Small tables with named rows and columns. After each table, cells are looked up by row and column.

matapad =
	sugu	disab	lafire	vilo	mezu	fusa	nis	salan
mobe	61	61	57	57	59	59	205	202
debid	60	58	59	57	55	58	201	200
num	58	57	60	61	59	63	58	201
megem	58	57	58	201	199	199	58	199
mutokid	59	57	58	113	201	203	199	199
fipakev	59	56	203	200	203	201	199	199
rovek	60	200	203	201	201	203	58	58
dinu	57	58	99	202	201	201	204	198

megem, salan => 199
rovek, disab => 200
debid, salan => 200
megem, disab => 57
fipakev, disab => 56
dinu, mezu => 201
megem, sugu => 58
fipakev, lafire => 203
debid, lafire => 59
num, lafire => 60
num, mezu => 59
rovek, nis => 58
num, salan => 201

nupupim =
	bugi	vav	vobosub	betis	supa	bapepef
nunaro	-6151	-6150	-5801	-3488	3009	6097
bobep	-4517	1285	5492	6296	6594	6472
supe	-6065	-6147	-5026	222	5394	6318
safak	-6151	-5636	-3249	3098	6073	6645
ditam	-4988	-681	4942	6286	6546	6573
pip	-3019	3046	5993	6345	6464	6649
sulur	-3019	3046	5993	6345	6486	6603
vegiru	-5228	-464	4887	6317	6536	6539
rar	-6063	-5015	-731	5185	6488	6581
dofenut	-6084	-6118	-5783	-3488	3009	6097
vimudod	-6130	-6150	-5801	-3239	3421	6123
gigobe	-4335	1706	5736	6130	6594	6649

vobosub of supe = -5026
vobosub of vegiru = 4887
bapepef of vimudod = 6123
betis of pip = 6345
vav of dofenut = -6118
betis of dofenut = -3488
supa of ditam = 6546

zab.csv
,koz,pir
vikonik,28,60
fov,70,34
par,74,21
labu,16,60
tidonam,44,21
zuzab,22,70
rem,66,72
fiziz,41,25
dil,41,23
sebote,32,53
suseda,43,30
vanon,42,32
sofate,60,66
bos,86,37

pir of labu is 60
pir of sebote is 53
koz of par is 74
pir of fov is 34
koz of bos is 86
koz of fiziz is 41
koz of labu is 16
pir of suseda is 30
pir of rem is 72
pir of vanon is 32
pir of zuzab is 70
pir of dil is 23
koz of sofate is 60
koz of zuzab is 22
koz of dil is 41
pir of bos is 37
pir of par is 21
koz of vikonik is 28
Which row has the largest koz? bos

Table suresov
|  | viv | givedo | dodem | galuge | dafa | sosokun | lam |
|---|---|---|---|---|---|---|---|
| rumo | -31490 | 27537 | 3800 | -11264 | 30801 | -21950 | -37122 |
| zorup | -43002 | 10072 | 20256 | -6654 | 36341 | -26868 | -23524 |
| barini | -73504 | 26681 | 55129 | 6159 | 82564 | -56854 | -40657 |
| vem | -55867 | -77550 | 6455 | -51599 | -21525 | 69063 | 85403 |
| lutif | -30051 | -82108 | -460 | -32166 | -38710 | 46226 | 72714 |
| tepem | 16193 | -72533 | -21694 | -6228 | -66567 | 12054 | 40481 |
| katon | 4317 | -87698 | 23779 | 35688 | -40274 | -48573 | 28460 |
| badar | -55178 | 61558 | -44946 | -94484 | 28011 | 86963 | -10023 |

galuge of zorup: -6654
viv of katon: 4317
dodem of rumo: 3800
galuge of katon: 35688
lam of vem: 85403
galuge of lutif: -32166
givedo of lutif: -82108
dafa of zorup: 36341
givedo of vem: -77550
givedo of barini: 26681
lam of lutif: 72714
sosokun of badar: 86963
dodem of zorup: 20256
viv of badar: -55178
viv of vem: -55867
viv of zorup: -43002
lam of badar: -10023
givedo of badar: 61558
dodem of barini: 55129
Row with the largest lam: vem

kap
|  | fotisiz | padu | lizo | vum | vug | bena |
|---|---|---|---|---|---|---|
| tari | 72 | 87 | 90 | 104 | 46 | 74 |
| sus | 167 | 110 | 59 | 80 | 135 | 168 |
| ligomis | 130 | 139 | 159 | 219 | 57 | 113 |
| valir | 111 | 87 | 87 | 101 | 122 | 119 |
| nidir | 70 | 102 | 95 | 108 | 101 | 97 |
| suret | 83 | 106 | 86 | 98 | 78 | 98 |

padu of sus: 110
bena of tari: 74
fotisiz of ligomis: 130
bena of sus: 168
bena of ligomis: 113
lizo of tari: 90

fekaru:
	napig	dul	mep	sipili	babudo	dotu
dagem	178	52	77	151	115	152
toned	183	92	177	103	52	46
rifed	110	139	55	68	51	145
muso	151	177	177	83	54	87
ped	84	150	208	183	84	126
sodolem	177	154	107	107	183	159
bemufiz	193	194	156	210	133	53
depotum	165	98	73	58	59	137
vimoraf	144	99	105	54	165	59
tege	48	71	187	79	62	173
guv	85	163	95	101	192	52
minu	45	203	109	119	148	92
vuseniz	112	151	160	168	46	157
rofe	108	119	47	172	167	75

dotu of rifed = 145
dotu of ped = 126
babudo of minu = 148
napig of depotum = 165
mep of depotum = 73
mep of sodolem = 107
babudo of guv = 192
dotu of toned = 46
dul of minu = 203
dotu of minu = 92
dul of muso = 177
dotu of rofe = 75
sipili of rifed = 68
dul of guv = 163
babudo of vuseniz = 46
mep of ped = 208
dotu of vuseniz = 157
napig of guv = 85
Which row has the largest dul? minu

Table sil
|  | tig | vuv | dup | turida | dul | fesazaz | dedizon |
|---|---|---|---|---|---|---|---|
| bag | -1.3 | -7.6 | 0.5 | -4.3 | 0.7 | 3.5 | 0.5 |
| padot | 5.5 | -4.6 | -4.9 | 1.7 | 1.2 | -3.9 | -0.3 |
| ligo | -2.1 | -4.4 | 5.4 | -3.5 | -2.3 | 0.8 | 0.3 |
| pironum | 2.3 | 0.2 | 5.4 | -3.3 | -1.2 | 2.4 | 7.6 |
| vokanot | 3.4 | 1.8 | -0.6 | -5.3 | -2.6 | -2.4 | 7.4 |
| varedo | 0.6 | 1.1 | 2.5 | 8.3 | -4.2 | -1.6 | 3.2 |
| zak | 0.5 | 4.7 | -4.4 | 5.5 | 1.7 | -0.8 | -4.8 |
| fezudap | 6.5 | 6.4 | 2.7 | 2.3 | 1.4 | 3.5 | -0.8 |
| vinuni | 3.3 | -2.9 | -0.4 | 5.6 | -6.6 | -0.4 | 3.6 |
| senan | 5.7 | -1.7 | 0.7 | 1.5 | 1.7 | 0.5 | 8.4 |
| foreni | -4.2 | -5.2 | -0.5 | -2.8 | 2.5 | 2.2 | 5.4 |
| bapiz | -0.2 | 2.1 | -3.8 | -7.0 | -4.5 | -2.7 | 1.2 |

varedo, vuv: 1.1
bapiz, dul: -4.5
pironum, turida: -3.3
fezudap, dedizon: -0.8
vinuni, tig: 3.3
padot, dul: 1.2
fezudap, dup: 2.7
senan, tig: 5.7

